Rotation paths and how fast each direction turns (degrees per step)
Each turn is a multiple of 5 degrees from 10 to 175, or 0.
Each row of a path follows its step; steps can be skipped.
Rotation 1:
step 0: [-0.23 -0.58 -0.58  1.76  2.30  0.26 -0.37  0.32  0.31  0.98  3.06  0.44
  0.89  2.76 -2.91  2.31  3.42 -2.20  1.55  1.08  0.27  1.10  1.81  0.69
 -1.07 -0.50  1.03 -3.34  3.05 -2.94 -2.10  0.15 -0.06  1.50  0.43 -0.03]
step 3: [-1.49 -1.94 -0.68 -1.03  2.38  0.37 -1.48 -2.35 -1.04 -1.45  1.58  3.20
  2.10  2.65  1.41  0.80 -0.42 -3.11  0.89  0.45 -0.78  0.75  0.06 -1.08
  3.80  1.12  0.97 -2.45  2.14 -0.88 -0.86  1.69  0.86  0.56  2.31 -0.21]
step 4: [ 0.97 -1.69  0.77  1.20  1.64  0.45  0.93  3.34 -0.60  1.28  1.54 -0.43
  2.17 -0.33 -3.01  3.10  3.56 -0.95  1.42 -0.37  1.28  3.10  1.27 -0.82
  1.65 -2.83 -1.46 -0.42  1.05  0.56 -2.04  0.69  0.15  1.98  0.01 -1.96]
step 7: [-1.95 -2.14 -1.03  0.57  1.40 -2.22 -0.63 -0.12 -1.54 -0.34  0.63  1.90
  3.41  0.55 -3.18  0.84  1.20 -4.91  0.39 -0.81 -0.88  1.56 -2.54 -1.27
  1.00  0.83 -0.30 -0.17  3.58 -1.36 -0.71  0.31 -0.11  1.85 -0.58  0.18]
step 8: [ 1.21 -1.28  2.29 -0.92  4.12  2.32 -2.27  0.98 -0.14 -0.93  0.98 -0.94
  1.31  0.29  0.31  2.09  0.66  0.75  1.81  0.13 -1.21  3.16  2.71 -0.69
  2.66 -0.99  0.51 -0.90  1.09  1.08 -0.28  1.85 -0.20  2.05  2.62 -2.82]
step 9: [ 0.90  0.54 -0.16  0.13  1.22  2.22 -2.10  1.19  1.21  2.27  2.67  0.01
  1.16  0.60 -1.30  1.59  2.83 -3.40  0.48  1.27  1.64 -2.45  0.17 -0.90
 -1.00 -0.83 -1.68 -2.56  0.99 -2.98 -3.00  0.57 -1.17  0.28 -2.44 -0.70]
step 10: [ 1.02  0.02  0.08  0.16  4.12  1.41 -1.30  1.98 -3.83 -3.51  0.40  2.66
  1.74 -0.43  0.79 -0.66 -0.32 -0.19  1.55 -1.66  1.92  0.70 -2.47 -1.49
  2.82  0.89  0.71 -2.06  2.34 -0.68 -1.25 -0.44  0.29 -0.32 -0.26  1.81]
step 11: [-0.40 -1.13  1.65  0.50  0.63 -0.41 -2.21  1.33  1.16  0.99 -1.39 -1.46
  2.95  0.26 -2.56 -0.55 -0.30 -4.90 -1.12  0.57  0.04  3.95 -0.53  0.27
  2.79 -0.33 -1.83 -0.74  1.11 -0.21 -1.30  1.56  0.28  2.99 -0.05 -0.95]
step 12: [-1.41 -1.76 -0.21 -1.54  4.52  1.50 -1.07 -1.18 -0.81  0.47  2.92  3.05
  2.50  0.30  1.24  2.01  2.21 -1.45  1.54  1.01 -2.52 -0.24  1.49 -1.18
 -0.23 -0.50  1.08 -1.27  2.72 -1.61 -0.76  0.02 -0.76  0.83  1.90 -2.59]
Speeds:
[-0.17  0.32  0.09  0.56  0.13 -0.25  0.93  0.52  0.30 -0.20 -0.64 -0.74
  0.37 -0.72 -1.03  0.70  0.50 -0.01 -0.03 -1.36  0.74 -0.36  0.01  0.46
  1.02  1.34  0.48  0.10  0.45  0.33  0.74 -0.29  0.51  1.03  0.73 -0.02]
110
[-0.06 -0.29 -0.07 -0.25 -0.01  0.64 -0.17  0.47 -0.07  0.24  0.14 -0.52
 -1.36 -0.88  0.00 -0.88  0.17  0.79 -0.17  0.15  1.00  1.07  0.91 -0.02
  0.72 -0.71 -0.74  0.82  0.68  0.59 -1.06 -0.01  1.04  0.38  0.27  0.24]
160
[ 0.38 -0.06  0.78  0.24  0.14 -1.14  0.80 -0.09 -0.02 -0.07  0.88  1.53
  0.20 -1.42  0.24  0.68 -0.24 -0.14  1.12  0.14  0.57 -0.14  0.07 -0.49
 -0.38  0.32 -1.16  0.54  0.04  0.17  0.29  0.26  0.79 -0.19 -0.82  0.02]
125
[-0.52 -0.28 -0.19  1.27 -1.03  0.57  0.09  0.30 -0.21 -0.02 -0.19  0.55
  1.00  0.47 -0.01 -0.52 -0.63 -0.59  0.97  0.79 -0.19  0.63  0.75  0.01
  0.25 -0.15  0.97  1.60  0.39 -0.61  0.57  0.50  0.31  0.38  0.42  0.00]
90
[-0.83 -0.11 -1.64 -0.01  0.63  0.40  0.17  0.67 -0.21 -0.49  0.77  0.35
 -0.07 -0.96 -0.14  0.58  0.05  0.18 -1.08 -0.23  0.24  0.54 -0.51 -0.11
 -0.37 -0.38 -0.22  1.05  0.25 -0.90  0.86 -0.79 -1.05 -0.40 -0.13 -0.54]
140
[ 0.31  1.13  0.55  0.05  1.08 -0.05 -1.04  0.19  0.87  0.37  0.77 -0.54
 -0.02  0.58 -0.43 -0.74 -0.73 -0.10 -0.42 -0.51 -0.21  1.06  0.06 -0.65
 -0.61  0.61 -0.18  0.53 -0.45  0.35  1.39  0.39  0.83 -0.28  0.13 -0.39]
120
